Turns, then the turns between two rows, first turn first; the first pair answered:
turn K:
[-22  17  -5   2   0  -9 -22 -17  11  -2  20  -7 -11 -15  20  -1  -6  42
   8  22   1 -13   9] -> [ -7  18  -9  -2  -5  -5 -21   2  -6   8   7  11  -7 -37  18 -20   6  38
   0  13 -11 -16   4]
[ 18   5  15  17  -8  17 -12  40 -31  30 -35  -8   4 -42  15 -35  -6  -4
 -37   4 -19  11  -1] -> [  8  -9 -24 -24  11  27 -31  11  -3 -12  -2  -2 -14  44 -19  19  33  -8
  -2   4 -27  14  55]
[-13   3   9   2  -3   9  -7 -24  16 -22  12 -23  -4   4  12   5 -29  -2
  13  12  18 -25 -11] -> [ 14   5   2  -5 -12  13  -4  14 -13  -3 -11   8   6 -34   9 -27 -13  -8
   2  -3  -5 -29 -19]
[ 18  -4  -6  -5  -3  -3   4   2  -4   1 -11  17   7   7  -8  -6   3  -2
  10  -3 -16  -7   3] -> [  2  -4   3   3   1  -6   4 -16  10  -7  -1  -2   3  22  -2   9 -11   2
  14   8  -1  -2   2]
turn J:
[-11 -14  15 -11  29  19  14  -6 -32  -7  -8  23   1 -19  -3 -11   7  -6
 -28   2   0  -6   2] -> [-11 -21  16  -2  25   5  22 -34 -17   1 -22  16   9   2   8   2 -19  -1
 -16   1   3 -16  -9]
[ 28 -12 -24 -30   3  14  -1   1 -10  13  -8  39   6   3 -18  -2  31  -9
  27 -12 -31 -27  24] -> [ 28 -17 -23 -24  -1   5   5 -19  -2  22 -19  33  12  17  -9   3  11  -6
  36 -12 -30 -34  15]
[-25  -3  -6  -6 -21 -13  -2 -15  28 -32  32 -11  -6   0   9  27  26  -5
   9   5   8  21  -4] -> [ -7  11  -1  10 -34  -4  -2  -7  -2 -15  52   1   0 -35   9  10  26   1
  -1  -2   3  -7 -14]
turn W:
[  4  -4   3 -11   2 -14   2   8   7   6 -28   7  15  18  -4   3  10  -9
   5  -1  -8   8   3] -> [ 10  -1   4  -6  -2 -16   4  11  -1  12 -29  11  17   5  -2  -5   8  -7
  -1  -4  -8   0  -2]
[ 12   8  -7  -3   5  27 -19  28  -9 -13  34   2   1 -13 -17  -6  17   1
 -16   5  -4   5  16] -> [ 11   9  -5  -1   5  28 -19  29 -10 -12  36   0   1 -17 -15  -7  16  -2
 -18   8  -2   6  12]
[ 26 -16 -12   4 -24 -13  35   1   3  43 -48  43  16 -18  19 -30   0  10
   2 -26 -28 -20   8] -> [  7  -3  16  30 -23 -14  40   3   7  40 -34  16  11 -46  34 -37 -20  14
 -12 -14  -3 -10 -11]
turn B:
[-14 -22   7 -13  13 -23 -11 -26  56  -5 -25 -23  -9  12  18  18  -5  12
   3   1  -8  43  -7] -> [-18 -12  22   5   9 -23  -8 -31  51   1 -11 -35  -9  -6  26  14 -18  18
  -4   6   3  36 -19]
[-10  14  19  23  16  16   5  18 -34   3  55  -1   2 -18 -30 -16  15 -12
   6 -10   6 -18  -2] -> [ -4   7   7   7  17  19   3  28 -34   1  45  10   2  -9 -40 -17  30 -16
  11 -16  -7 -12   9]
[  5 -17   7 -13  -5 -21 -14 -28   9 -13  13  -3  12  38  -4  14  14  -1
  22  -3   8 -14  15] -> [  2 -11  17  -1  -9 -22 -13 -35   9 -12  21 -11  12  30   2  13   3   2
  18   2  19 -19   8]
Pairs:
(2 to 3 turns a pair)
[ -7  19 -20  -4 -13  -2  19  10  12   6 -23  12  16 -33  11 -15 -27   4
  24 -20  17  27 -28] -> [-10  19 -40 -14  -6   2   8 -24  25 -15  18  10   7  14  -5  21 -14  11
  45 -17  19  11   2] : K then J then K
[  1  -7   3  -4  13 -12   2   9   6   9 -43   6   7   1   7 -18   1 -12
   3 -14 -18  11 -19] -> [-12  -7  14   3  15 -18   1  -6  20   3 -33 -14   4  13  13  -5 -12  -9
   9  -5  -3  15 -21] : K then K
[  0  10   8   5  -3   2  -1  15 -10   7   6  -6  -8 -22   0 -14  -2   3
  -6   9   0   1  -3] -> [  6  -8  -6 -10  -3  -7   3   5   4  11 -24   5  -1   4   0  -7  -6  -3
   8   2 -13   5  -1] : J then K then J
[ 16   2 -22  -8  -1   9  -3   3  -3   8 -25  31  16  -4   3 -17   4   7
  -2  -1 -11  -8  18] -> [ -1   8   4  17  -4   0   7 -13   6  12 -19   5  15 -15  21 -15 -28  12
  -7   9  11  -3  -5] : K then K
[ -6  18  32  32  25 -11  11  26 -26   6  53   5   1 -37  34 -50 -26  11
 -25  -7  16  16 -26] -> [ -7 -18 -21 -35  45 -14  -2  15  12 -25  29  31  -9  60  -3  -3  22  -4
  15 -15 -17  43  32] : K then J then J
[  5  42   5 -11 -11   8   8  39  -8  17 -23  -1   1 -29   0 -15  -7  -5
  11  -5 -11   3  12] -> [ 10  36 -17 -26  -8  12   1  25  -4   7  -9   9  -1   8 -15   6   8  -5
  24  -9 -21  -5  35] : K then W
[-28   8  17  24  11 -12   9 -14  30  -8  -6 -36  -9  -2  18   3 -23   4
 -11   6  25  10 -21] -> [ -5  10  12  13   5   2   8  33  -3   3 -20  -7  -3 -46  10 -29   3  -3
 -29  -7   3  12 -20] : K then W
[ -5  -7 -13  -3  -3  14  -5 -19  10  -6  10  -4  -8  12   3  11   5   4
   3  -8  -5 -10  17] -> [-17  -7   4  10  -4   9   0 -21  16  -2   4 -20  -7  -2  15   6 -13   4
  -4  -1   6  -3   1] : K then W
[ 11   6  -8  -5   4   6   0  31 -20   6  -1  15   2 -17  -9 -21  14  -3
  -6  -8 -13  -7   4] -> [  5  -1 -20 -13  10   3  -5   1  -3  -6  14  10  -3  26 -19   8  16   0
  13  -6 -12 -13  21] : K then W
[-17  -9  -5 -24   9 -18   8 -42  15  -7  15   0  -4  37  -5  43  -7   7
  27   7   1 -13  13] -> [-30   7   7 -20  14  -2   0 -17   2 -22  50 -11 -17  11 -11  34  12   8
  11  19  15  -6  21] : J then K then W
[ 49  -6  -8  -7   1  16  -2  23 -24  20  -3  11  33 -17  -6   3  15 -16
 -25 -26  -9  -5 -10] -> [ 32  -6  -9   2   4   9  -6 -31   3   6  30 -12  25  32  -6  42  -7  -6
  -3 -16  10 -19  -1] : K then J then J
[ 14   2 -27  -5   8  -3   8 -13 -34  -9  43  14 -14  -2 -10   2 -22  -3
  12 -16 -20   0  -9] -> [ -4  -3  -8   6  13 -18  17 -22 -11  -9  21 -11 -16   3   7   5 -47  -2
  12  -6  -2  20 -27] : J then K then W
[ -3  13  -5  10   1   0 -10 -31  -6 -11  21 -13  -1  -6  15   5  -9   7
  -3   6  10 -30   3] -> [ -2  17   2  14   0   1  -7 -13 -14  -8  18 -13   0 -27  19 -11  -8   7
 -13   5  13 -22  -5] : K then W
[  0   5   7  -4 -13  21 -17  10 -17  -8  26   7  -4 -17  -5   3   5  -1
  -6   4  -2 -20  -5] -> [  6  -3   8   0 -19   4  -5  -2  -9  11 -13  10   9 -16  12  -1 -20  -1
   0  -4  -7 -23 -23] : J then K
[ 19  13   9  33   4   5   8  20 -45  31  15  -5  15 -45   9  -7   1  10
 -52  -7  16 -24 -27] -> [-15  11  24  42  15  -5  10 -12  -9  12  27 -43   3 -11  16  24 -22  15
 -42  12  43  -6 -28] : B then K then K
[ 16   2 -10   5  -7  -2  -6 -14  -6  17 -10   7   8 -11   8   7 -13   2
  -3 -17   5 -13  -1] -> [ -2   7   3   2   5   6  -8  15  -4   2  -9  -4  -5 -30   5  -2   1  -5
 -17  -7  14  20   2] : J then K then J
[ 19  14   5   9  -9  -3  -1  28 -32  24 -13  16  10 -51  10 -39  -8   7
 -23  -6  -4  -6 -28] -> [ 33  -2 -20   7 -16 -19   0 -33 -14  32 -16  25  22  10   8  -2 -25  14
   7 -15 -15 -39 -21] : W then K then J
[ 15 -15 -32 -16   8   0  13   7 -18  10 -12  28   3   9 -14   8  10 -17
  10  -7 -18 -17   5] -> [-11 -13 -11   4  12 -11  20 -29  10   5   0  -7  -2  27   2  28 -25  -9
  15  11   9 -12  -8] : J then K
[ 22  11 -35 -14  12  11  12  23  13   6 -15  23   4   5 -25  13  20  -5
 -19   0 -25 -22  32] -> [ 26   7 -31   2   6  -3  20 -10  22  21 -22  17  14  18 -11  20 -10   1
  -9  -3 -22 -43  18] : J then B
[  6   1   5  11  -7  11   0   5 -25  24  -8   4  -6 -12 -12  -4 -11   6
 -22   1  -4  -5 -17] -> [-16  -4  15   9   5   6   0  -2   2  10 -11 -16 -15   6  -8  11 -15   3
 -17  12   8  19 -15] : W then J
[ -9  10  10  -2  13  12  -5   2   1 -18  38 -10  -7  -2  -7  14   5   3
   1  11  12   5  10] -> [  0  -2  -5 -14  10   6  -4 -12  10 -13  20   2  -1  27 -11  25   5  -1
  14   2  -1  -2  17] : J then J then W
[ -2 -11   3   8 -13 -14   3 -16   7   7  -1  -8  -6   3   1   5 -19  -2
  10  -2   7   2   8] -> [ 15 -10  -4   2 -15  -6   0   2 -11  12  -3  11  -3 -14  -7  -7  -3  -5
   4 -11  -4  -4  11] : B then K
